[[-17 -28  -3  25]
 [-28  39  -5  12]
 [ -3  -8 -11  -5]]
|
[[-17 -28]
 [-28  39]
 [ -3  -8]]

[[ -8 -15  55   3]
 [  3  17  18  -4]
 [ -2  15  -4  47]
 [ -4  -2  32 -24]]
|
[[ -8 -15]
 [  3  17]
 [ -2  15]]

[[ -2  -4 -12  27]
 [  9  -2   4 -50]
 [ -8   0  -3 -21]
 [ 27  -5   3 -31]
 [ -1   1  11  -4]]
|
[[-2 -4]
 [ 9 -2]
 [-8  0]]

[[ 27  32  51]
 [ -6 -29  40]
 [ 29  39  41]]
|
[[ 27  32]
 [ -6 -29]
 [ 29  39]]

[[ -3  -6]
 [-53 -53]
 [-31 -31]
 [ -5  -6]
 [-12  13]]
|
[[ -3  -6]
 [-53 -53]
 [-31 -31]]

[[ 26 -28  -7]
 [-23 -42  29]
 [-24 -34  30]
 [  8  26 -14]
 [ 23  34   8]]
|
[[ 26 -28]
 [-23 -42]
 [-24 -34]]

[[ -5  -2 -10]
 [ 43  18  10]
 [ 46  11   8]
 [-50 -19 -13]]
|
[[-5 -2]
 [43 18]
 [46 11]]

[[ 30 -43]
 [ 18   8]
 [ 28  -3]
 [  0   6]]
|
[[ 30 -43]
 [ 18   8]
 [ 28  -3]]
